In the rows, zero is written as 128.
A single turn carries every row of the set below to another of its rows. Some are shown first; where does it send the rows asked next?
K_22: [153 161 142 109 146 105 107 119 110 147 131 114 117 141 159 121 128]
K_878: [131 132 128 123 159 103 115  90 104 139 156  99 107 142 124 112 153]
K_929: [ 89  94 120 105 133 102 113 117 130 135 107 104 121 138 151 151 141]
K_388: [ 95 126 120 118 118 150 127 100 140 149 105 113 106 132 159 119 134]
K_521: [100 110  79 124 129  97 136 130 133 142 150 136 117 149 134 142 136]
K_306: [ 96 137 113 105 134 152 118  95 134 144 113 111 112 114 162 132 142]
K_92: [ 90 131 127 111 125 147 123  92 129 142 112 113 116 122 159 139 141]
K_814: [ 90 149 109 134 133 133  96  92 108 131 121 142 114 131 149 121 115]
K_247: [ 88 107 104 119 135 105 116 126 138 143 110  87 105 128 152 154 141]
K_199: [ 90 101 110 110 138 106 119 116 141 141 110 108 117 142 154 163 137]
K_750: [101 104  80 112 124 108 128 128 139 141 154 124 115 154 132 141 130]
K_204: [122 131 121 108 143 115 112 144 136 171 118 129  78 125 157 110 148]
K_862: [103 106  80 121 136 109 130 137 140 134 144 115 130 156 128 127 142]
K_522: [142 130 137 106 149  98 118 107 138 126 132 133  80 138 149 115 118]
K_201: [129 123  90 113 123 123 103 112 142 147 172 106 129 114 124 128 122]
K_315: [101 112 135 124 155  97 108 127 139 154 136 110  84 118 121  99 142]
K_78: [111 132 125 123 128 104  76 117 122 136 132 115 150 130 132 115  97]
K_102: [134 135 144 111 149 102 119 117 134 131 119 132  79 137 158 107 123]
K_206: [107 144 113 146 134 121  94  96 117 133 115 138 107 125 162 127 103]
K_317: [127 137 123 100 133 115 105 151 136 174 121 133  89 128 156 111 134]
K_491: [117 128  93 115 119 116  96 126 137 140 173 105 131 116 125 132 117]
K_680: [121 136 110 135 165  92 108 134 116 173 143 111 121 146 124 115 157]
K_776: [125 133 131 133 126 120  95 115 125 124 141 124 156 126 136 112 106]
K_863: [111 107 131 123 154  98 111 132 136 163 133 103  90 125 123 104 158]
K_540: [ 87 154 109 139 135 121 110  97 114 128 123 143 111 133 148 113 106]
K_111: [146 143 123 125 158 104 115  97 108 143 158 105 112 146 125 107 142]
K_513: [103 135 118 129 136 113  78 116 131 126 139 124 151 128 131 113 101]
K_216: [110 139 107 129 168 105 104 134 116 180 135 116 123 143 130 111 159]
K_799: [147 162 135 109 145  99 115 121 112 151 135 119 129 149 159 134 136]
K_975: [130 127  84 126 128 115  97 123 115 132 170 107 127 118 126 135 128]

K_540 goes to K_306
K_216 goes to K_878
K_513 goes to K_814
Now find these:
K_862 goes to K_975
K_863 goes to K_680

A single turn carries every row of the set below to another of its rows. Some are shown first; where does it send the rows asked next?
K_704: [100 146 181 137 144 127 128 141 112 135 104 118 116 108 126 151 160]
K_774: [ 98 145 167 117 143 129 154 145 111 158 120  86 137 145 113 153 126]
K_328: [ 72 145 140 128 141 136 142 151 143 139 152 115 102  97  98 118 145]
K_382: [ 69 136 140  99 135 134 144 140 145 171 149 112 116 113 142 109 165]
K_796: [ 95 133 121 122 167 126 131 160 115 132 124 110 122 130 129 106 132]
K_353: [115 168 148 106 108 105 147 126 134 153 121  77 138 149 135 129 158]
K_597: [ 75 139 166 101 139 153 150 124 163 160 131 118 124 131 119 113 134]
K_276: [ 97 151 148 109 103  72 130 119 134 144 127 110 123 123 116 124 158]
K_588: [105 130 156 116 163 124 135 159 147 136 129 123 111 126 154 108 131]
K_261: [ 88 165 167 119 116  91 134 165 127 139 136  87 112 125 125 140 171]
K_106: [112 112 136 120 161 130 123 127 135 132 127 125 119 147 133 118 122]
K_913: [ 98 139 186 105 109 100 127 118 147 147 125 106 119 154 130 147 160]
K_604: [ 99 154 169 126 143  94 128 129 145 136 120 117 117 126  91 146 119]
K_689: [ 98 151 136 113 142 150 119 102 167 148 127 116 118 134 135 112 165]
K_244: [100 154 143 124 118 109 118 122 113 133 118  81 127 156 103 146 168]
K_538: [ 99 145 136 135 144 178 132 120 137 134 126 104 119 130 108 129 155]
K_476: [122 146 151 130 102 107 134 129 118 137 135  96 116 121 140 144 181]
K_930: [ 95 147 105 125 138 136 132 131 146 145 166  94 110 124 109 123 153]

K_597 goes to K_328
K_276 goes to K_476
Now find these:
K_774 goes to K_604
K_261 goes to K_244
K_106 goes to K_588
K_930 goes to K_689

A single turn carries every row of the set below to another of its rows. Some are shown first; where does it send the rows asked next?
K_891: [111  91 104 141 142 121 170 130 117 129 124 146 114 129 133 140 151 102
 114 146 160 133 136 123 125 137 137 164]
K_144: [ 82  99 107 144 147 117 150 121 147  91 126 149 110 116 130 157 121 133
 104 139 125 162 120 129 139 104 126 144]
K_810: [127 129 134 133 144 115 145  86  90 122 124 131 112 125 137 128 133  90
 132 117 147 164 154 141 132 124 143 145]
K_7: [115 110  95 139 136 129 149 107 133 100 146 142 128 124 122 131 132 162
 114 158  86 128 130 117 115 133 143 130]
K_516: [139 125 116 121 149 103 129  97  95  95 161 134 117 109 125 120 125 148
 119 138  96 159 141 131 137 107 168 141]
K_392: [140 124 104 141 129 142 108 138 103  89 136 158 154 150 119 143 113 118
 145 138 132 153 138  79 165 121 138 143]
K_659: [123 117 119 157 144 108 122 156 131 128 130 145 135 138 115 160 148 135
 120 142 135 169 134 153 133 109 151 136]
K_670: [143 105 115 144 137 115 119 143 121 128 139 160 161 130 133 113 152 132
 124 142 155 128 130  98 147 139 140 148]
K_367: [127 112 103 120 152 100 133  93  96  99 147 133  95 101 118 131 124 130
 109 153 101 172 139 125 127 104 161 143]
K_390: [141  92 114 143 135 110 103 113 105  86 140 161 149 141 162 131 106 134
 120 138 143 128 134 107 158 129 143 104]
K_967: [114 101 145 168 157 113 113 103 101 104 141 140 151 153 150 143 145 103
 123 145 128 142 146 111 152 131 102 140]
K_886: [106 108 101 129 126 124 154  91 138 111 144 142 111 120 132 139 132 140
 111 161  92 149 130 121 102 126 138 132]
K_870: [128 138 104 142 133 138 104 123 118 111 122 122 129 113 105 147 127 129
 127 133 116 171 148 117 145  91 180 129]
K_638: [125  93 109 124 142 114  92 115  80  86 141 125 152 127 160 140 130  97
 130 157 151 147 145 103 152 127 158 123]
K_343: [113 116 113 142 148 103 130 140 129 128 125 141 116 136 118 176 142 112
 110 144 124 181 133 148 124 108 144 130]
K_601: [118  94 117 128 135 117 153  89 109  99 131 151  92 136 171 147 111  99
 113 137 130 129 133 108 138 119 145 119]
K_162: [142 127 131 143 145 112 116  98  89 106 149 151 169 149 130 120 135 122
 125 115 126 142 156 123 159 129 129 142]
K_517: [118 110 113 145 153 148 122 109 100  79 141 151 141 132 147 138 129 114
 154 162 125 154 129  77 146 136 104 146]
K_963: [125 115 106 165 152 131 103 123 107 108 147 110 151 120 137 165 149 101
 114 151 157 131 150  93 148 138 126 127]
K_316: [148 122  89 161 153 133 116 115 102  97 142 130 155 123 113 133 124 141
 117 141 135 119 149  95 144 155 124 119]
K_54: [124 114 110 120 151 118 114 104  95 112 139 145 155 119 145 107 167 108
 141 166 138 137 129  89 134 143 138 144]
K_624: [110 124  95 139 127 136 135 119 103 100 104 148 104 149 116 166 117  79
 137 146 147 159 135 106 142 115 146 137]
K_225: [117 123 100 135 139 139 120 107 121 123 118 118 119  99 116 152 134 117
 116 133 121 183 154 126 131  93 173 132]
K_257: [ 94 104 109 152 143 117 139 126 144  83 134 166 124 130 139 157 120 151
 112 137 125 145 115 133 151 101 134 129]
K_226: [133 115  95 144 155 133 149 104  97 111 116 108  92 116 113 132 118 107
 119 150 124 135 148  95 119 150 138 133]

K_257 goes to K_870
K_810 goes to K_601
K_316 goes to K_670
Now find these:
K_886 goes to K_343
K_54 goes to K_967

A single turn carries every row of the set below to another of its rows. Some are shown first; where does it send the rows asked next?
K_664: [143 109 144 134 141 110 148 128 105 146 123 123 168 137 133 138 122 126
 131 123]
K_169: [143 118 148 119 102 127 108 140 131 106 152 145 118 155 103 100 140 120
 141 128]
K_205: [133 127 118 131 141 122 124  86 127 110 141 122 115 130  95 119 158 123
 113 119]
K_72: [139 106 131 123 144 141 109 157 144 137 146 144 107 100 152 139 138 136
 113 128]
K_37: [125 134 122 144 157 121 135 141 114 132 143 116 110 131 145 111  99  96
 147 126]
K_438: [144 128 122 137 139 127 123  96 111 116 143 115 120 126  87 120 157 118
 110 125]
K_858: [104 139 126 115 101 150 126 103 125 131 130 140 119 131 123 123 134 147
 139 157]
K_344: [100 144 118 110 105 140 115 109 115 139 135 144 122 121 119 120 139 148
 129 159]
K_16: [148 131 141 123 102 127 106 145 140 121 153 158 116 139 111  98 134 106
 143 113]
K_432: [143 128 149 113 100 125 109 141 128 117 155 151 105 148  99 114 132 113
 145 126]
K_567: [124 131 118 132 164 127 148 150 127 143 133 117 105 125 142 112 102 117
 143 118]
K_933: [130 133 136 153 148 128 125  92 119 125 140 124 127 122  93 124 152 116
 111 111]
K_302: [107 139 128 126 104 141 116 110 113 135 119 158 125 111 135 117 142 141
 133 161]
K_615: [142 107 132 129 125 109 136 127 114 151 126 135 176 128 138 146 125 119
 125 132]
K_587: [133 139 119 130 156 131 136 148 126 131 144 121 102 133 151 113  99 111
 150 111]
K_694: [142 103 126 112 140 131 118 151 133 132 128 147 116 101 161 136 138 150
 107 127]
K_800: [139 107 140 127 132 112 145 142 107 143 113 130 162 137 139 139 106 123
 122 126]
K_89: [152 106 118 118 153 133 115 163 136 130 126 145 121 110 150 143 137 143
 112 120]

K_438 goes to K_344
K_72 goes to K_37
Now find these:
K_800 goes to K_89
K_587 goes to K_664
K_16 goes to K_933
K_169 goes to K_205

A single turn carries every row of the set below to another of its rows. Some are shown first; where does it send the rows asked next?
K_722: [141 122 124 118 125 117 103 139 136  95 177 150]
K_962: [138 121 126 121 151 132 148 118 169 119 152 124]
K_531: [157 116 139 103 121 114 123 121 148 134 145 104]
K_482: [127 143 151 119 106 110 101 131 142 138 110 125]
K_437: [123 146 147 121 114 101 112 125 148 145 162 154]
K_422: [131 106 109 132 130 117 140 138 139 123 105 131]
K_787: [125 129 155 119 125 121 141 115 151 127 178 126]
K_214: [145 148 120 115 119 107 116 131 147  74 155 132]
K_998: [131 158 127 123 112 108 111 134 144  73 143 138]
K_501: [151  97 131 104 109 109 126 126 138 131 152 129]
K_738: [112  88 124 130 126 130 121 136 150 102 124 143]
K_535: [125 120 138 116 101 117 102 134 146 127 104 147]
K_366: [130 123 145 125 130 133 138 124 148 117 115  94]
K_363: [108  97 136 127 106 111 105 138 135 119 143 155]
K_467: [136 170 120 124 112 134 114 145 145 122 169 130]
K_948: [107  97 122 135 119 116 111 142 140 114 123 155]
K_435: [122  79 128 122 123 126 125 131 147 105 147 136]
K_693: [131 122 103 138 148 127 120 147 141  85 145 145]
K_35: [120 138 129 131 146 136 128 125 176 118 113 140]
K_85: [132 170 112 130 125 148 118 146 157 113 143 128]
K_361: [135 139 121 136 129 108 134 136 146 162 132 129]
K_240: [123 121 138 128 132 141 120 135 141  74 162 132]
K_104: [114  87 137 124 110 116 121 133 133 113 158 141]
K_233: [110 136 129 143 122 115 111 149 118  95 160 153]
K_286: [117 142 154 136 121 139 133 125 158 138 118 115]
K_470: [132 154 119 130 118 100 126 137 132  79 156 132]
K_808: [127 133 146 128 112  98 131 131 118 144 144 110]
K_44: [138 130 114 129 136 108 125 137 144 138 101 119]
K_340: [124 134 144 140 126 124 151 128 141 148 146 108]
K_503: [154 127 128 116 131 124 125 125 169 151 134 123]
K_348: [140 161 110 127 129 148 128 142 156 111 157 119]
K_421: [130 152 124 128 122 114 127 133 142  67 145 126]
K_741: [137 163 122 125 118 144 127 140 149 114 172 118]
K_354: [110 118 145 132  97 104 132 135 114 132 138 132]
K_284: [126 101 149 117 114 139 139 121 147 105 125 111]
K_115: [136 141 158 115 109 128 111 123 163 149 137 126]
K_794: [121 136 128 129 126 130  91 145 146  86 134 159]
K_924: [128 175 114 134 117 137 115 149 145 120 151 133]
K_755: [139 152 107 126 125 102 120 138 143  78 142 137]
K_352: [106 153 131 142 131 110 121 135 150 139 123 156]

K_467 goes to K_741
K_531 goes to K_366
Now find these:
K_998 goes to K_470
K_948 goes to K_363
K_233 goes to K_722
K_340 goes to K_503
K_354 goes to K_501
K_787 goes to K_962

